Each path below is one point turned by a fixed rotation once a step. After each direction that follows a path, write how fast that rotation turns it, in deg/step (0 if it stays still).
Each turn is a multiple of 5 degrees from 10 to 175, or 0.
Each row of a path follows its step; steps can be skipped.
Path 1:
step 0: [-23.3  -8.5 -17.7  -2.4  -6.4  -1.4 -16.6   1.3  16.8  -6.0  -1.9  20.8
  -9.1   5.1  -2.1  -7.2  -4.9 -19.5 -32.3  12.5 -10.0  17.3  -2.0   2.9
  35.1 -24.1 -22.4  -0.5  12.3  18.9   3.2  -6.1   1.2  13.0   5.8  20.0
   5.8   0.7   6.0   2.4 -11.7  21.4 -18.0  12.5   6.7 -10.0   2.9   6.7
 -10.4  -8.8  -3.8 -21.2 -11.2   3.6   7.4]
step 1: [-12.9  14.7 -18.5  18.8 -15.7  15.9  10.8  -7.8  26.4  -5.4 -29.0   0.2
 -47.0  11.6  -7.5 -22.9  -4.5  11.5  -2.3  -7.5 -13.3   0.2   5.6 -12.2
   8.6  -3.4   4.0   7.8  21.0   6.3   6.8  -0.7 -18.4   1.7 -12.5  -8.2
 -27.2 -10.1  13.1   2.6  -1.4  -0.2  -0.4   6.7   3.2  15.5  12.6  12.2
  -1.0  10.2  -0.1  -9.9   4.5   6.1  -5.2]
step 2: [-19.7  -1.7   8.2   5.9 -19.4 -13.7   4.0  16.2  13.7  15.9 -34.7  -4.8
  -5.6   3.0  -3.1   1.1  -1.3   6.0  -9.3 -16.5  -8.5  27.7   1.1  -7.2
  26.1  -2.2 -15.1  12.1   4.7  -8.9  11.8  -7.6 -16.9  -0.1  10.0  -3.8
  25.8  28.1   3.9 -13.4  -8.8 -28.9 -14.4 -11.7   3.6  -3.2   2.3  -0.4
  10.5  -2.9   3.9  13.4   7.9   4.1 -16.4]
step 4: [-12.9  -3.4  -0.6   2.1 -24.9  15.6  -2.7  18.2   0.3 -12.3 -20.3  13.7
 -35.5  -3.2 -17.6  -0.2  18.6  20.4   0.0 -24.5 -14.6  -3.5  19.8  -7.5
 -21.7   6.8  10.4  22.5  25.7   0.9   6.4   0.0  -7.8  -1.4   1.4 -15.7
 -10.0  -7.9  12.0 -12.1  -3.7  11.6   9.0   8.3   6.4   2.3  -4.5  -7.5
  10.0   9.8 -11.9  16.3   7.6  22.8  -0.1]
step 5: [-26.8 -13.2   8.2 -19.8 -15.4   5.5  -7.9  10.1  -3.6  24.0  -8.9  -9.4
   2.0   0.1 -28.1  -2.7   8.1  -4.1 -12.1 -13.9 -22.2  25.0  -0.6   3.0
  -2.4  -4.2 -15.4  15.1   9.5   1.2   8.4  -5.5  -2.9  19.3  21.3  16.9
  19.0  27.0   4.2  -0.3   1.4  12.1 -11.1  -5.0  14.4 -25.6  -6.7 -16.6
   8.6  -8.3   3.7  -4.5  -4.6   5.6 -18.6]
step 7: [ -9.7  -6.5  -7.6  27.6 -13.9   4.4  -8.7   7.9  13.8   5.9 -25.3   3.7
 -23.6  -3.4  -8.9 -13.9  11.1  -2.6  -1.7   2.5 -17.1  -8.3  36.1 -15.0
  10.8 -18.8 -16.9  18.9   7.7   2.5  -0.1  -5.8 -19.0   4.1  14.3 -11.0
  -0.4  -8.3  15.4 -11.7  -8.6   3.4 -17.7  13.6  -7.5   8.6  12.4 -21.1
  -6.4  24.6 -11.8   8.8  14.0  12.1  -6.3]
step 9: [-16.9  25.3  -3.4  -0.6 -20.8  -5.3  -2.7  -7.6  34.1 -18.8 -15.8  27.0
 -29.2   8.1  11.4   6.9  -9.6  -1.7 -23.0 -14.6 -25.0   6.2 -12.9  -2.9
  17.6  -4.4  17.2   2.5  15.5   0.1   9.5  -0.4   0.4   2.5 -16.4  -7.0
 -12.1  -5.1 -11.8 -10.8 -11.6   2.7   1.9   9.4  11.9  13.2  13.2  23.1
   4.0   8.1  -4.5  12.8  -5.6   7.3  -3.2]
step 10: [ -2.4   0.2   2.3  15.6 -31.0  -5.1 -14.0  14.1   0.2   2.2 -38.9   5.4
  -6.7 -17.4 -14.4   2.4  -2.3  32.8 -12.4 -16.8   1.0   1.3  19.0 -14.9
   9.6  -9.0 -14.9  12.8  23.9 -10.5   0.5  -7.7 -10.8   1.2  11.2  -5.3
   0.8   6.5  11.2 -10.4 -17.3 -17.3   0.9   9.7  29.4  -4.8  -4.0 -15.3
  -1.6  -1.8   1.1   0.5   6.9   6.1 -21.8]
step 11: [-26.1  -6.5  12.9 -27.6 -10.0  -0.9  -0.1  26.7  13.2 -10.6  -8.1   7.0
 -26.5  10.9 -16.3  -9.3  11.4   0.7   2.1 -12.6   8.2  18.9 -10.4   3.8
  11.0  18.7  -9.2   5.5  19.5  20.7   0.2  12.7   4.4   8.2   2.9  17.2
  21.7   7.1   5.9   7.7 -15.8   8.5   0.0 -11.8  21.0 -26.3   2.3  10.5
   8.2 -18.9   7.2 -11.0  -4.0   6.1  -0.5]
step 12: [-31.0   4.9 -14.3  -6.1 -13.1   0.7 -12.0   0.6   8.5  -5.2 -14.5  33.9
 -27.6   2.6  -8.9  -2.7   7.3  -3.7 -23.1 -20.0 -18.3  -6.4 -14.1  -3.1
 -17.6 -15.7   2.1  18.0  14.8   8.9   8.2 -21.2   3.3   9.5   3.7  -2.3
  -2.5  -3.7   6.6 -14.3   2.9  13.7  -3.9   9.4 -11.9  -7.9  -9.0  10.6
   4.5  20.9 -13.4   5.6  -6.8  21.3  19.5]
step 13: [-13.4  -5.1  -8.2  18.3 -20.6  16.5  -6.0   1.2  -3.5  26.5 -20.2 -16.9
  -2.2  -1.9 -25.2 -33.3   0.3  16.3  -3.9  -8.2 -19.0  16.8  22.6 -13.8
   0.4  -9.4  -5.4  13.4  21.1   6.0   6.6   3.8 -10.3  -1.0  18.8  12.6
   0.1  17.3  15.5  13.7  -3.7   2.0 -16.9  19.1  -0.5  -8.5 -10.2  -8.2
   2.6   5.1   3.9 -11.1 -11.4   2.8 -13.3]
Speeds:
[ 4.9 -2.7 -1.8  4.5 -2.5 -4.2 -3.0 -2.0  0.3 -7.5 -1.7 -2.1  0.7 -2.7
 -6.2 -7.7  4.4 -3.6 -3.5  2.3 -2.2  0.0  1.2 -1.0 -5.9 -5.7  6.8 -1.9
  0.7 -2.1 -2.6  1.7  2.1  2.7 -3.1 -4.9 -3.9 -0.1  4.4 -0.3 -1.5 -5.6
  2.5 -2.2  0.3  0.6 -1.1  2.6 -1.2  2.7  1.0 -1.8  2.7  5.4 -1.9]	125
[-7.5 -9.4 -2.0  3.9  0.1 -0.3 -3.9 -0.3 -2.7 -0.6 -0.7 -0.5  5.3  3.0
  2.2  0.8 -0.3  2.5 -3.3 -4.8 -1.0  1.5  2.8  2.8  0.2  0.1 -5.0 -4.1
 -1.7 -4.0  2.1  3.0  5.9  1.3  2.1 -3.3 -2.2 -0.7  1.1  4.3 -5.1 -2.3
 -5.6 -0.4 -1.5  1.0 -2.5 -4.5 -0.8 -3.5  9.1 -0.6 -1.7 -2.1 -1.0]	135
[ 2.9  1.0  4.2 -0.2  1.0  6.5  6.2  1.2 -1.8 -4.2 -1.9 -2.6 -4.0  1.2
 -1.1 -2.7  4.1  3.1  1.8 -4.0  5.9  2.0  2.8  6.9 -0.6 -3.1 -2.2  1.5
 -0.2  2.8  0.4 -0.8 -4.0  4.6  1.0 -2.2 -3.2 -2.5  1.3  3.2  2.1  1.7
 -0.7 -2.5 -0.4 -1.4  5.6 -5.4  0.0 -4.6  2.4 -1.8 10.8 -1.7 -2.8]	115
[-5.9 -4.0  1.8 -0.5 -5.6  1.3  5.6  1.7  2.9  1.4  3.0  3.7 -0.6  6.2
 -1.2  0.9  0.4  0.9  0.9 -1.1  1.6  2.5 -2.5 -3.9 -6.2  2.0 -1.1 -3.6
 -6.0  1.3 -5.4  2.2 -3.0  0.3 -5.7 -3.7 -3.7 -5.5 -0.2  0.8 -3.0 -1.9
  0.8  1.4 -1.1 -0.1  6.3  2.3  1.0  4.4 -3.0  9.4  0.0  0.5  0.9]	140
[-1.4  2.5  2.6  8.7 -1.6  0.1  1.3 -0.9  1.0  4.6  3.3  5.6  2.8  2.9
  0.7 -1.3 -0.6 -0.1 -1.0  0.1 -1.8  2.9 -2.0 -2.3 10.0  3.6  4.6  2.7
 -2.2 -2.2 -0.3  2.8  3.1 -6.6  0.3 -8.5 -2.7  0.7 -0.3 -2.4  2.3  0.4
  5.0 -2.9  1.6 -3.2  1.1 -2.5  0.8 -3.7 -0.3 -3.6  6.7  2.4  0.6]	55
[ 0.7 -0.1 -4.4 -2.3  0.5  0.5  0.1 -0.5  4.1  7.5  1.9 -1.0  1.9 -0.9
 -4.0  2.0  0.1  3.4 -0.6 -1.0 -3.5  3.2  2.4  7.2 -1.3 -2.3  0.9 -8.5
  4.0 -3.0  3.3 -2.4  2.0 -2.3 -4.2  0.1 -7.7  3.5  3.7 -0.4  4.7  5.6
 -2.8  2.5  0.8  1.4  0.5  5.3  3.7 -5.6 -4.5  2.8  2.3  2.3 -1.2]	90
Path 2:
step 0: [  6.4  -9.0  13.3  20.6  13.7 -27.6  -6.4  39.0   6.5  -9.2  23.2   1.4
  -7.1   3.8   7.4   8.6  -2.2  -5.7 -21.5   1.1  -5.6  14.2  -7.4 -33.4
  13.7  -3.5  14.5   2.7 -10.6  -5.4  16.4  12.0  -9.2   6.4  20.3   1.9
  -7.7  -1.4 -19.0 -12.2 -13.1  -7.3   7.9   4.4  11.4  -3.3  13.3 -15.6
  -1.8 -13.0   2.9   7.4   1.4 -18.3  -4.5]
step 1: [  4.3  -4.5  -9.3  -2.4   3.0  10.8   5.9  18.9  15.2  19.9 -17.7   5.2
  17.0  -6.0  -0.7  -0.8  24.5 -16.1 -12.9  28.9  -4.3 -17.1   3.1  -6.0
 -16.4 -15.7  -5.4 -15.3 -22.6  -8.4   8.1  17.7  -5.9  11.3   8.5  20.3
   2.7   0.0  13.4   0.5  -0.5   2.9 -16.1 -15.7  19.3  -2.1   4.3 -21.5
  13.2 -17.3   8.9 -28.3  -1.6   8.8   3.7]
step 2: [ 10.7   8.1  13.2 -13.5  -4.5  -8.6   1.8  41.0  15.3 -10.2  26.9  -5.4
 -14.5 -17.8 -14.5   3.4   3.6  -2.3 -26.4  12.6 -19.0  15.3  -4.5 -18.7
 -23.8 -16.9  -6.2  -4.5   5.5  -5.1   6.1   2.7  -5.5  -2.5 -17.0   7.4
  -5.6  12.1 -16.2  12.3  12.4  10.3  21.8  13.6   7.3   8.2  -4.1   6.7
   9.3   5.6  -2.2   3.7  12.4  -3.1  -8.9]
step 4: [ 12.9  -3.9  14.4   3.2   7.3  -7.6  17.9  27.7  -1.9   7.9   6.0 -16.2
  13.5  -7.7 -20.5  24.1   2.6  -5.5 -22.6  15.8 -25.8 -14.7  21.4 -22.1
   5.9  -6.2   1.6   1.9  11.9 -15.6  19.7   7.4  14.8   0.5   1.9   9.8
 -14.6   9.3   2.3  -3.4  15.3 -17.9 -14.5  12.0  15.3   2.7   3.4 -11.0
  -4.3  -5.9   2.8  -4.2  -0.1 -29.5 -11.8]
step 5: [ -3.5   4.5  -8.8  -7.1  -4.6   2.0 -18.3  21.1   3.6   4.3   7.6 -16.3
  10.3 -10.4  -4.1 -18.6  16.0  -1.6  -7.4  13.4   0.7  12.3  -5.8  -6.8
 -30.0 -35.1  26.9  16.7 -25.6   3.4   6.0  -1.7 -15.2  19.1  11.2   4.7
  -6.1 -10.8  -2.9   1.9 -18.4 -13.7  -1.1   6.5  12.7  -4.4  -3.4  -8.3
  24.8 -15.2   2.8 -16.9   9.5   1.0 -19.4]
step 6: [ -9.8 -11.7  -1.7  -6.2  -1.8 -18.0  -6.7  29.7  23.7 -10.0  -1.4  -6.8
   2.8 -33.5  -6.5   2.1   6.0 -19.8   2.0  13.0 -35.2 -13.6   7.1 -25.9
   5.2 -15.6  -8.2   4.1   5.7   5.7  -5.2  -3.6  25.2   8.1 -12.2   9.3
  17.0  15.1   1.7   9.9  25.5  -3.0   0.8 -23.0   3.6   3.9  -3.1   9.2
   7.7  -3.6  -3.0  -0.9  -1.5   0.2  -8.2]
step 7: [  5.6   7.2  -7.5 -19.6  14.8 -23.6   9.9   7.2   4.9   5.1   8.3 -44.6
   2.7   2.4  -1.3  -4.4   3.5 -27.9 -21.4  -5.6  -3.2  22.6   3.1   5.7
 -21.3 -11.0  17.7   7.8   7.4   2.1   1.4   0.6   2.3  12.2  -2.4  -3.2
 -17.3  11.1  -1.9 -18.2 -13.8   5.1  -8.9  -5.9  21.6   3.6 -15.6  -0.8
   2.9  14.2  10.3 -17.4  -5.3 -19.8  -9.5]
step 9: [ -7.6  -8.7  -8.1  10.3  13.3  -5.7  -6.8  30.2  -1.2  -8.1  12.0 -14.9
  -3.1  -0.3  -0.6 -13.8  15.7  -2.2  -4.2  15.0  -0.6  16.2  20.0 -26.7
 -13.9 -10.5   4.5  37.3 -16.6  17.8  11.2  13.0   1.1  11.9   8.2  -2.9
  -5.6  18.1  12.6  -8.8  -5.1  -7.2  -3.5 -20.9   3.4  -3.0  -7.6 -10.0
 -10.8   4.9 -23.4  -9.2 -12.1 -16.6 -15.0]
step 10: [ -8.3  -6.6 -18.3 -22.0  15.6 -14.8   2.8  -1.2  16.7  20.4  15.5  -0.2
  16.8  -5.7  19.6   7.9  32.5 -11.5 -10.8  11.6 -14.9  -9.2   1.4 -11.6
   0.7 -30.0  11.4  -2.4   0.4  12.5 -12.8  -4.4  20.1   5.1   3.0   6.2
  10.6   1.9 -27.0  10.7   4.8   9.8   4.2  -8.7  17.0  14.0  -3.9   4.0
   4.9   2.0  11.6 -24.3  -4.6  17.8  -0.2]
step 12: [  0.2  -9.9  -1.1  15.3   8.9 -15.8  27.6  23.6  18.3  17.7  13.9 -20.2
  -7.1  12.7  22.0  26.1  24.5   6.0   1.1  -3.9   8.3   9.1   7.1 -10.0
   2.5 -21.8  13.2   6.9 -14.0   9.0  -2.8   0.8  11.3  -1.0   1.5  -9.9
   4.2 -12.5 -13.9 -23.8   2.6  15.5 -16.6 -21.1   5.8   5.8   7.1 -19.7
  10.5 -19.6   2.0   1.0   3.2  -0.3  -3.0]
step 13: [  1.5  -7.3 -11.1 -13.1  28.5 -10.7   1.2  24.3  -2.0   5.6  23.8   6.8
   4.2  -5.6  -7.6  -6.0  31.5   3.8 -26.5  32.7  -6.3  -3.6  15.5 -13.2
  14.9   9.9 -15.4  12.3 -14.8  -4.6  13.5  13.6   0.9  -4.6  16.7   1.6
 -28.1   7.1   9.7  19.5  -0.8   2.9 -10.9   0.2   3.9  -8.0   6.2   2.5
   2.8   6.0  -8.1 -19.0   1.3   7.8  -1.3]
Speeds:
[-1.9 -0.8  2.9  3.8  2.9  5.6  9.4 -1.1 -5.3 -1.1  4.7  1.1 -2.9  0.3
 -3.3 -0.2  1.1 -3.5  3.6 -3.3  4.2 -4.4  0.1 -1.0 -0.8 -0.3  1.5  2.8
 -0.2 -7.3 -2.2  2.8 -0.8  1.5  3.9  0.3  0.5 -0.2  2.3 -2.5  0.6  0.0
  0.1  2.6  1.6 -3.5  0.7 -7.4  6.6 -9.1 -0.2 -0.5 -2.0 -3.1 -2.9]	95
[-0.8  5.2  5.5  2.2 -2.8 -3.4  0.9  4.8 -4.8 -1.4  5.7 -5.8 -0.1 -1.2
  2.0 -2.7 -2.8  3.8 -0.1  5.2  3.3  1.5 -1.9  0.6  4.3  1.2 -2.4  2.7
  2.0 -0.5 -5.7  1.0 -4.7  1.8 -2.6  4.9  0.8  1.6  0.8 -0.9 -7.0 -2.4
  5.1 -0.2  2.4 -0.4  2.9 -2.6  0.1  8.9 -1.8 -1.3 -4.2 -5.0 -0.1]	160
[ 1.1 -2.2 -0.3 -2.0 -3.9 -3.3  6.5 -0.6 -2.7 -4.6 -3.7  3.1 -1.8  2.3
 -0.1 -1.7 -1.2 -2.1 -3.2  1.9  4.0  6.5  3.2 -5.1 -7.0  0.0 -3.1  4.6
  5.7 -0.2  6.7  1.2  3.1  2.0 -2.8 -1.3 -4.7  5.3 -3.4 -3.3 -1.5 -2.5
  4.6  2.6 -0.5 -1.5  1.9  0.9 -4.4 -0.9 -3.5  5.7  2.5 -1.8 -3.1]	155
[ 2.7  1.5 -1.8  0.7  3.9 -1.9  1.8  0.0  0.3  8.8  5.6 -1.5 -5.1  1.2
 -1.4  1.5 -2.9  1.4 -2.3 -1.8  2.6  4.0  2.0  1.7 -3.8 -3.9  4.7  0.9
 -0.2 -0.5 -3.6 -4.1 -4.5 -2.0  5.3  2.6  2.2  1.0 -4.6  0.7 -3.1  0.0
  1.8  1.4 -0.9 10.4 -0.2  7.6 -1.6 -5.1 -1.1  4.8 -0.1 -2.8 -0.8]	145
[-1.4 -1.5 -6.9  3.0 -1.7 -1.8 -5.3  2.4 -2.3 -1.6  2.5 -1.2 -4.0  3.8
  0.4  1.6 -1.9 -3.5  1.3 -4.4  2.4  0.7 -1.1  0.7  3.7 -0.2 -1.0  4.0
 -1.3 -1.2 -2.0  1.3  0.4  4.5  1.5  7.9 -3.3 -1.6 -1.3  6.3  1.7  1.0
  4.0  7.3 -0.1 -5.0  0.6  3.4  1.2  1.5  3.8 -1.1 10.3  4.0 -3.2]	130
